[[103 142 117 136 119 116 113 111 130 114 112 115 141 103 137]
 [143 115 146 130 114 112 137 132 126 127 131 143 130 142 122]
 [144 122 140 105 121 125 134 130 133 112 118 131 126 136 110]
 [109 131 128 142 154 152 122 130 130 136 153 116 134 115 135]
 [156 124 140 119 118 128 141 118 136 127 120 146 119 155 132]
 [117 107 117 110 143 138 122 131 128 136 139 126 139 119 116]
 [124 125 144 147 101 107 148 139 112 143 142 114 145 119 137]
 [127 121 110 147 113 109 105 126 131 123 119 130 132 125 132]]
Rows and columns are numbered from 1.
Give the entry in the bottom-left corner.
127
The entry directly above the largest entry is 109
The entry at row 1, column 2 is 142
The entry in the top-right corner is 137
The top-left entry: 103
Give the entry in row 3 and column 1.
144
The entry just left of 120 is 127
Give the entry just left of the smallest entry.
147
The entry in the bottom-right corner -> 132
Give the minimum.
101
Give the entry in row 3 and column 3.
140
Give the entry directly above the smallest entry.
143
The entry at row 1, column 3 -> 117
Give the entry at row 3, column 2.
122
The entry at row 2, column 1: 143
Give the entry just right of the largest entry.
124
Give the entry just right of the smallest entry.
107
Give the entry directly below 153.
120
The entry directly below the smallest entry -> 113

Read these off the row that follows.
1) The 4th entry?
2) The 3rd entry from the left?
3) The first entry from the left?
array([157, 142, 152, 131, 110,  99, 131, 100, 122, 158])
1) 131
2) 152
3) 157

A =
[[115 132 148 149 114 148]
 [134 133 138 150 119 148]
 [141 104 132 115 133 113]
 [118 141 111 104 125 106]]
Counting starts at 1.
The entry directly below 150 -> 115
Read off the entry in the top-left corner.
Answer: 115
The entry directly above 150: 149
The entry in row 1 and column 3 is 148
Read off the bottom-right entry.
Answer: 106
The entry at row 2, column 1 -> 134
The entry in row 1 and column 2 -> 132
The entry just left of 113 -> 133
The entry just left of 138 is 133

arr =
[[132 107 138 105]
 [130 114 103 107]
 [114 128 154 151]
 [148 148 102 116]
 [146 130 107 102]
 [113 124 103 139]
 [154 140 123 104]
 [153 146 111 109]
 [133 157 129 147]]
The 2nd entry on the main diagonal: 114
The bottom entry of the column that holds the largest entry: 157
Report the first entry, reading row by row.
A: 132
The top entry of the column that holds the largest entry -> 107
Report the entry directly above 151.
A: 107
Report the 5th entry in reading order.
A: 130
Report the entry just left of 124.
A: 113
Report the smallest entry in the first row.
A: 105
Report the last entry, reading row by row.
A: 147
Report the entry in the bottom-left corner.
A: 133
The 2nd entry on the diagonal from the top-right corner is 103
Report the entry directly above the largest entry.
A: 146

data =
[[132 131 123 105 115 128 127 134 115 124 123 126 129]
 [125 125 132 142 134 128 128 134 128 137 130 128 129]
 [125 130 130 131 128 129 129 120 128 119 129 125 128]
 [126 123 128 140 131 129 128 132 130 142 129 128 132]
 [125 133 131 129 143 128 128 104 145 103 130 121 125]
 [130 129 127 124 127 127 128 126 128 123 128 126 128]
 [126 128 131 136 139 128 129 106 135 122 130 130 128]
 [128 124 126 127 120 133 125 145 120 128 127 128 129]
 [127 128 130 132 134 129 129 121 134 125 129 127 125]
 [125 128 131 128 128 129 129 124 128 129 131 129 129]
 [128 123 128 134 128 130 127 140 124 145 129 141 129]
 [126 129 136 140 145 130 132 106 147 108 131 125 123]
 [132 132 121 104 128 126 128 128 121 118 127 128 127]
 [128 125 131 141 131 127 127 133 128 144 130 134 129]
 [124 128 137 150 150 135 128 109 128 128 131 128 128]]
What is the largest entry in the first row? 134
What is the top-left entry? 132
The 2nd-last entry, reading row by row -> 128
The smallest entry in the first column -> 124
The entry in the top-right corner: 129
What is the 3rd entry on the diagonal from the top-right corner? 129
What is the bottom-right entry? 128
What is the smallest entry in the last column? 123
What is the third entry, reading row by row? 123
What is the entry just right of the centre entry? 145
What is the smallest entry in the last row? 109
The third entry from the end, reading row by row -> 131
What is the second entry in reading order? 131
The largest entry in the last column: 132
What is the bottom entry of the column that holds the smallest entry? 128
What is the entry directly below the smallest entry? 123
What is the entry at the centre? 125
The first entry of the smallest entry's row: 125
What is the entry just left of the smallest entry? 145
The second entry on the main diagonal -> 125
The 2nd entry on the diagonal from the top-right corner: 128

m =
[[118 123 112 120 134 138 131 124 126 130 129 150 124 133 138]
 [125 126 123 120 130 131 129 126 128 129 128 135 126 130 131]
 [121 125 118 120 132 135 130 125 127 129 129 143 125 131 135]
 [125 127 123 120 130 131 129 127 127 129 128 135 127 130 131]]
Rows and columns are numbered from 1.
The bottom entry of the column that holds the smallest entry: 123
The entry in the top-right corner: 138
The entry at row 3, column 3: 118
The top entry of the column that holds the largest entry is 150
The entry in the bottom-right corner?
Answer: 131
The entry in the bottom-left corner?
Answer: 125
The entry at row 2, column 1?
Answer: 125
The entry at row 1, column 1 -> 118
The entry at row 3, column 2 -> 125
The entry just right of the largest entry?
Answer: 124
The entry at row 2, column 3 -> 123
The entry just left of the largest entry -> 129
The entry at row 1, column 3: 112
The entry directly below the largest entry?
Answer: 135
The entry at row 1, column 2?
Answer: 123

M =
[[140 122 129 101 148 155 141 117 120]
 [150 122 126 145 125 128 135 121 136]
 [147 111 156 133 131 126 139 129 128]
 [154 125 155 128 136 128 146 135 121]
 [154 111 141 138 121 134 136 131 130]
 [149 120 107 108 138 158 137 119 123]]
The entry in the top-left corner: 140
The top entry of the column that holds the largest entry -> 155
Which number is the entry just left of the largest entry?
Answer: 138
The smallest entry is 101
The last entry, reading row by row -> 123
The smallest entry in the last column -> 120
Which number is the entry just right of the smallest entry?
Answer: 148
Which number is the second largest entry?
Answer: 156
The bottom entry of the column that holds the smallest entry -> 108
The second entry on the diagonal from the top-right corner is 121
Which number is the entry directly below the smallest entry?
Answer: 145
The entry in the bottom-left corner -> 149
Which number is the entry just left of 108?
Answer: 107
The entry just left of the smallest entry is 129
The entry directly above the largest entry: 134
The largest entry in the last row is 158
